In the data rows, zero lies at 4.5, halfway between 4 and 5.
Here are some numbered points:
[4 4 4 3 7 5 6 6 2 6 2 2 5 6 5 6] 0
[2 5 4 4 7 8 4 5 5 3 5 2 5 6 6 3] 1
[6 6 4 1 3 5 6 3 7 7 1 2 5 6 3 6] 2
[7 7 4 5 3 4 2 3 7 7 4 5 5 2 2 3] 3
[5 3 4 4 3 2 7 6 5 3 6 2 5 2 7 3] 4
[6 7 4 6 3 4 2 2 7 7 4 6 5 2 1 3] 5
[6 4 4 5 3 3 4 8 3 7 3 2 1 6 7 6] 6
[3 6 8 3 3 5 7 4 3 3 5 6 1 6 5 6] 7
[1 4 4 6 3 6 6 6 3 3 7 2 5 2 7 3] 8
[5 7 4 2 3 5 6 3 7 3 3 5 5 3 4 6] 9
[1 6 4 7 3 8 2 6 4 3 4 5 5 6 3 3] 10
[7 7 4 6 3 4 1 3 7 7 5 6 5 2 2 3] 11
[1 8 4 5 3 7 5 5 4 3 5 6 1 6 5 6] 12
[6 3 4 5 7 4 3 5 2 7 5 6 1 6 4 3] 13
[4 5 4 5 3 5 4 4 7 3 4 6 5 2 3 6] 14
[7 7 4 6 3 4 1 3 7 6 4 6 5 3 2 3] 15
[4 6 4 2 3 5 6 4 6 3 2 6 5 3 4 6] 16
[3 3 4 6 7 7 2 4 4 3 6 2 5 6 4 3] 17
[4 4 4 3 3 4 6 6 6 3 4 2 5 3 7 6] 18
[5 3 8 6 3 2 5 4 5 3 8 5 5 3 6 3] 19
[5 2 4 3 7 4 5 5 4 3 3 2 5 6 5 6] 20
[7 4 8 5 7 4 3 2 6 3 7 6 5 2 4 3] 21
[6 6 4 6 3 4 2 3 7 7 5 5 5 3 2 3] 22
[4 4 4 3 7 5 6 6 2 7 2 2 5 6 5 6] 23
[1 6 4 7 3 8 2 5 4 3 4 6 5 6 3 3] 24
[2 4 4 4 3 6 7 6 4 3 3 6 5 6 5 6] 25
[4 6 4 5 3 5 4 4 7 3 4 6 5 2 3 6] 26
[4 4 4 4 3 5 5 5 6 3 6 2 5 2 7 3] 27
[5 7 8 3 3 3 7 4 4 7 5 6 1 3 5 6] 28
[2 5 4 6 3 6 4 7 2 3 6 2 2 6 7 3] 29
[2 5 4 6 3 6 5 7 2 3 6 2 1 6 7 3] 30
[5 4 4 8 7 5 0 6 6 3 5 6 5 6 3 3] 31
[3 4 4 5 3 5 6 6 2 3 7 2 2 6 7 3] 32
[7 4 4 5 3 2 4 5 8 3 5 6 5 2 4 3] 33
[3 6 4 7 3 7 2 6 3 7 3 6 5 6 2 6] 34
[6 3 4 6 7 5 2 6 3 7 6 2 5 6 5 3] 35
[5 3 4 4 3 3 6 6 6 3 5 2 5 2 7 3] 36
[3 4 4 7 3 5 4 6 3 3 7 5 2 6 5 3] 37
[3 5 4 6 7 7 2 3 5 3 8 6 5 6 4 3] 38
[4 5 4 5 3 5 4 4 7 3 4 5 5 3 3 6] 39
[7 7 4 6 3 4 2 3 7 6 4 6 5 3 2 3] 40
[5 2 4 5 7 4 4 5 4 3 6 2 5 6 6 3] 41
[5 2 4 5 7 4 4 5 1 6 6 2 2 6 6 3] 42
[4 2 4 4 7 3 6 6 5 3 5 2 5 2 7 6] 43
[6 6 4 1 3 5 6 3 6 7 1 6 5 6 4 6] 44
[6 7 4 6 3 4 2 3 7 7 5 6 5 2 2 3] 45
[4 4 4 3 3 5 6 7 2 6 2 2 1 6 5 6] 46
[2 3 4 7 3 5 4 6 2 3 6 5 5 6 4 6] 47
[5 3 4 6 3 3 4 9 3 6 4 2 2 6 6 6] 48
[5 3 4 4 7 3 6 6 5 3 4 2 5 3 7 6] 49
[6 5 8 4 3 2 6 4 5 7 7 6 1 2 6 3] 50
[7 7 4 6 3 4 2 3 7 7 5 6 1 2 2 3] 51
[7 4 4 6 7 2 4 5 7 3 5 6 5 2 4 3] 52
[7 4 8 2 7 3 6 1 5 7 4 6 5 6 3 3] 53
[6 7 4 7 3 4 1 3 7 7 5 6 5 2 2 3] 54
[7 6 4 6 3 3 2 3 6 6 4 6 5 2 2 3] 55
[5 2 4 5 7 4 4 5 4 3 6 2 5 6 6 3] 56
[3 6 8 3 3 5 7 3 3 3 5 6 2 6 5 6] 57
[2 6 8 6 3 6 4 5 6 3 6 5 5 3 5 3] 58
[4 6 4 3 3 7 5 3 6 3 1 6 5 6 2 6] 59
[6 7 4 1 3 5 6 3 6 7 3 2 5 6 4 3] 60
[4 2 4 5 3 3 5 6 5 3 5 6 5 2 6 6] 61
[4 4 4 4 3 4 5 7 5 3 3 2 5 2 7 6] 62
[6 4 8 3 7 4 5 0 5 7 4 6 5 6 2 3] 63
[3 2 8 5 7 3 6 4 1 3 8 6 2 6 7 3] 64
[5 7 4 2 3 5 6 3 7 3 3 6 5 2 4 6] 65
[2 6 8 6 3 6 4 5 6 3 6 6 5 2 5 3] 66
[3 7 8 2 3 7 6 3 6 3 4 6 5 6 4 6] 67
[1 5 8 5 3 7 6 3 3 3 5 6 5 6 3 6] 68
[3 4 4 7 3 5 3 6 3 3 7 6 2 6 5 3] 69
[3 7 4 3 3 6 5 4 7 3 3 6 5 2 5 6] 70
[5 3 4 4 7 5 5 4 1 6 4 6 2 6 4 3] 71
[5 7 4 1 3 7 6 3 5 7 2 2 5 6 4 3] 72
[2 6 4 6 3 8 2 5 2 7 4 6 5 6 3 3] 73
[5 3 8 5 7 5 5 2 1 7 7 6 1 6 4 3] 74
[2 7 8 3 3 7 6 2 3 3 4 6 5 6 4 3] 75
[2 6 8 4 3 7 5 2 6 3 5 6 5 2 3 3] 76
[4 5 4 5 3 4 5 5 4 7 9 2 1 6 7 3] 77
[4 6 4 1 3 6 7 3 4 7 2 2 5 6 4 6] 78
New points follow, each followed by the numbers of its three nearest points above by angle, nearest first.
[3 2 8 7 7 4 4 5 1 3 9 6 2 6 6 3] 64 74 69
[4 2 4 5 3 3 6 6 5 3 6 6 5 2 7 6] 61 4 36
[4 6 4 3 3 6 5 3 5 3 1 5 5 6 3 6] 59 16 44
[2 3 4 7 3 5 4 6 2 3 6 6 5 6 4 6] 47 69 37
[5 2 4 5 7 4 4 5 1 6 6 2 1 6 6 3] 42 13 35
[4 1 4 4 7 4 6 6 3 3 3 6 5 6 5 6] 20 0 25
[5 1 4 4 7 4 6 6 4 3 3 2 5 6 5 6] 20 49 0
[1 5 8 5 3 6 6 5 4 3 5 6 5 6 4 6] 68 67 57
[2 4 4 4 3 6 6 6 4 3 3 5 5 6 5 6] 25 47 68
[6 4 8 4 3 2 6 3 3 7 7 5 1 3 6 3] 50 28 74
[4 3 4 5 3 2 6 7 5 3 5 6 5 2 7 6] 61 4 62
[5 3 4 4 7 5 5 4 1 6 4 6 2 6 4 3] 71 13 74
[2 3 4 7 3 5 4 6 2 3 5 6 5 6 4 6] 47 69 37
[1 8 4 5 3 6 5 5 4 3 5 6 2 6 5 6] 12 7 57
[5 3 8 6 3 2 5 4 5 3 8 5 5 3 6 3] 19 50 21
[7 2 4 6 7 2 3 5 5 3 4 6 5 3 3 6] 52 33 31
[3 6 8 4 3 7 5 2 6 3 5 6 5 2 3 3] 76 66 58
[4 5 4 7 7 6 2 3 5 3 8 5 5 6 4 3] 38 17 31
[0 6 8 5 3 8 6 4 3 3 5 6 5 6 5 6] 68 75 67
[2 7 8 3 3 7 6 2 3 3 5 6 5 6 4 3] 75 68 67
[6 4 8 4 3 2 6 3 3 7 7 6 2 2 6 3] 50 28 19
[4 4 4 7 7 6 2 3 5 3 8 6 5 6 4 3] 38 31 17
[5 7 8 3 3 3 7 4 4 6 5 5 2 3 5 6] 28 50 7
[2 4 4 4 3 6 7 6 4 3 3 6 5 6 5 6] 25 68 12
[5 3 4 5 7 4 3 5 2 7 6 2 1 6 6 3] 42 13 35
[5 2 4 4 3 2 6 6 4 3 5 6 5 3 7 6] 61 4 36
[4 7 4 3 3 5 6 7 5 7 6 2 1 2 8 3] 77 27 30
[4 7 4 3 3 4 6 7 5 7 6 2 1 2 8 3] 77 50 27
[3 3 4 7 3 4 4 7 4 3 5 6 5 2 5 6] 61 47 62
[5 7 8 3 3 3 7 4 4 7 5 6 1 2 6 6] 28 50 7
[5 3 4 5 3 2 6 7 6 3 4 5 5 3 6 6] 61 62 18
[5 3 8 6 3 2 5 4 5 3 8 6 5 2 6 3] 19 50 21
[5 2 4 4 7 4 5 6 4 3 3 2 5 6 6 6] 20 49 0
[7 4 4 6 7 2 3 5 7 3 5 6 5 3 4 3] 52 33 21
[4 2 4 4 7 4 5 6 3 3 3 6 5 6 5 6] 20 0 25
[4 5 4 1 3 5 7 5 3 7 2 2 5 6 5 6] 78 23 72
